[[ 14 -21  26   2  10 -13]
 [-25  17   0  33  -1  -4]] -> 17

[[850 852 481  91]
 [593 887 893 795]] -> 887

[[3043 2822 6726 8723]
 [6622 6696 6593 6619]] -> 6696

[[5655 8725 1894 6104]
 [1611 4820 3388 6908]] -> 4820

[[7930 5547 4431 5618 4693]
 [1743 4023 6162 4797 6843]] -> 4023

[[193 164  69  43]
 [200 149  87  36]] -> 149

[[5077 2626 7984 5171 7180]
 [7682 6539 8238 4293 4382]] -> 6539
---
[[ -8.2  52.5  32.6 -11.0   9.7]
 [ 24.1   2.0 -16.8  12.6  22.3]] => -16.8

[[64.9 -2.4 66.1 63.8 -1.5  0.9  0.1]
 [67.6 -1.7  2.1 67.2 -0.6 64.2 64.2]] => -0.6

[[-13.8 -22.9   2.6 -46.9  -0.2]
 [ 40.7 -66.9  34.5  25.3 -32.9]] => 34.5

[[ 51.1 -21.9   7.2  47.1 -37.1 -14.1]
 [ 27.2  22.0 -31.4  30.8  10.9   8.6]] => 30.8

[[ 54.9  14.2 -15.9 -18.2  52.4]
 [ 10.7  54.7  58.3  54.1  17.2]] => 58.3

[[  0.9   8.6 -18.3 -51.5]
 [  3.8  47.4 -18.3  51.2]] => 47.4

[[  2.7  34.3 -56.0 -55.5  -0.6]
 [ -9.0 -20.9  19.3  23.8 -12.1]] => 19.3

[[ 12.4 -28.5  53.4  15.4  13.4]
 [ 14.2  -3.1  56.3  66.8 -40.5]] => 56.3

[[ -5.3  31.3 -66.0  -5.9  10.8]
 [-10.4 -27.9  29.1 -22.1 -27.1]] => 29.1

[[ 49.1 -17.7   3.0 -53.9  -5.0 -22.7]
 [-48.5  52.6  26.5  -9.6  29.2  -2.1]] => -9.6
---
47.895,-34.721,90.613,28.619,205.987
-101.604,32.293,160.445,138.120,-33.776
-78.957,10.325,-74.153,42.158,-173.103
result: -74.153

-0.11,-0.12,-0.20,-0.09
0.01,0.02,0.11,0.00
result: 0.11

0.136,-0.079,-0.126,0.096 result: -0.126

-140.6,-21.9,-69.6,2.5,-101.3,134.6,-27.5 result: -69.6

-1.7,-1.0,-0.7,-1.2,-0.1,2.0,-1.5 result: -0.7

0.6,-0.2,0.3,-0.4,-0.1
-0.7,1.4,-0.9,0.0,-0.5
1.1,-1.6,1.4,-0.1,0.3
result: 1.4

107.84,86.82,-42.34,-0.40,-74.44,-120.94,-139.62 result: -42.34
---
[2222, 9538, 7888, 8406, 1492] -> 9538, 8406
[-7, 49, 8, -27, 22] -> 49, 22
[25, 10, 88, 28, 42, 16, 94] -> 94, 88
[-501, -927, 744, -76, 158, 162, -344] -> 744, 162
[0, 3, 9, 8] -> 9, 8
[21, 84, 6, 78, 60] -> 84, 78
---
[ 0.14 -0.15 -0.15 -0.10  0.01] -> -0.10

[[ 1.597 -0.616  0.290  0.891 -2.229]
 [-2.170 -1.235 -1.240  0.005 -0.380]
 [ 0.357  0.906  0.615  0.050 -1.981]] -> 0.050

[ 14.61  -7.42  11.18  10.80 -14.09   6.51  -4.81] -> 6.51

[[ -80.229  110.798  -41.444 -185.692 -167.661]
 [ -17.578   77.258 -148.114 -186.611 -162.542]] -> -186.611

[[ 0.12 -0.07 -0.06  0.03  0.05  0.22  0.14]
 [ 0.01 -0.12  0.18 -0.19  0.25 -0.01  0.20]
 [-0.12  0.02  0.16  0.08  0.14  0.22  0.05]] -> 0.22

[[-186.403   97.508  -30.215   79.184  134.939]
 [ -39.251  -85.866 -111.155   35.002  187.503]
 [  11.493  -13.628  -86.297  -92.374 -123.461]] -> -92.374

[[-0.178 -0.158 -0.085  0.159]
 [-0.111  0.017 -0.029  0.098]] -> -0.029
---
[[7, 1, 6, 3, 7, 2, 3],
 [3, 0, 4, 3, 3, 4, 7]]: 3

[[133, 51, 104, 226, 183, 126, 59],
 [101, 41, 47, 83, 46, 171, 61]]: 226

[[155, 33, 153, 115, 164],
 [191, 148, 134, 166, 40],
 [11, 194, 76, 238, 171]]: 115

[147, 53, 125, 233, 154, 129, 108]: 233

[1, 3, 3, 2, 5, 4, 9]: 2

[208, 67, 509, 313, 633, 520, 766]: 313

[[188, 1, 229, 79, 166, 204, 83],
 [66, 195, 47, 119, 5, 213, 161],
 [88, 74, 124, 167, 190, 116, 93]]: 79

[[423, -611, 366, 525, -797],
 [-480, -788, -438, -801, -293],
 [-29, -918, -116, 242, -947]]: 525
---
Q:
[[ 21.1  52.4  12.9 -32.1   5.6 -23.3]
 [  0.0 -10.9 -25.6  32.1  -4.8  18.3]]
A: 0.0

Q:
[[-16.6  -1.6   7.2 -21.4   5.8 -13.7  -0.1]
 [ -4.4  19.6 -31.9  -8.2  -7.1  53.7 -31.5]
 [ 19.0  29.5   4.0 -31.1  10.4   3.3 -18.2]]
A: 19.0

Q: [-54.9 -30.0 -55.6 -44.7   8.6  37.4 -60.8]
A: -54.9

Q: [-11.8 -11.1  54.0 -23.8]
A: -11.8

Q: [-11.6 -52.6  63.0  31.5]
A: -11.6

Q:
[[ 17.9 -11.9 -32.4  14.0  48.7  11.2  50.5]
 [-16.3  -4.5  32.9 -25.7  18.7 -40.0   6.7]
 [  5.1  43.0  -7.6  20.1   4.8 -12.2 -23.1]]
A: 5.1

Q:
[[-0.5 65.4  0.8  0.3  0.8 -0.5]
 [ 6.4 67.2  1.4 66.1  1.2 66.1]
 [59.5 66.0 -0.2 66.8  0.5 67.8]]
A: 59.5
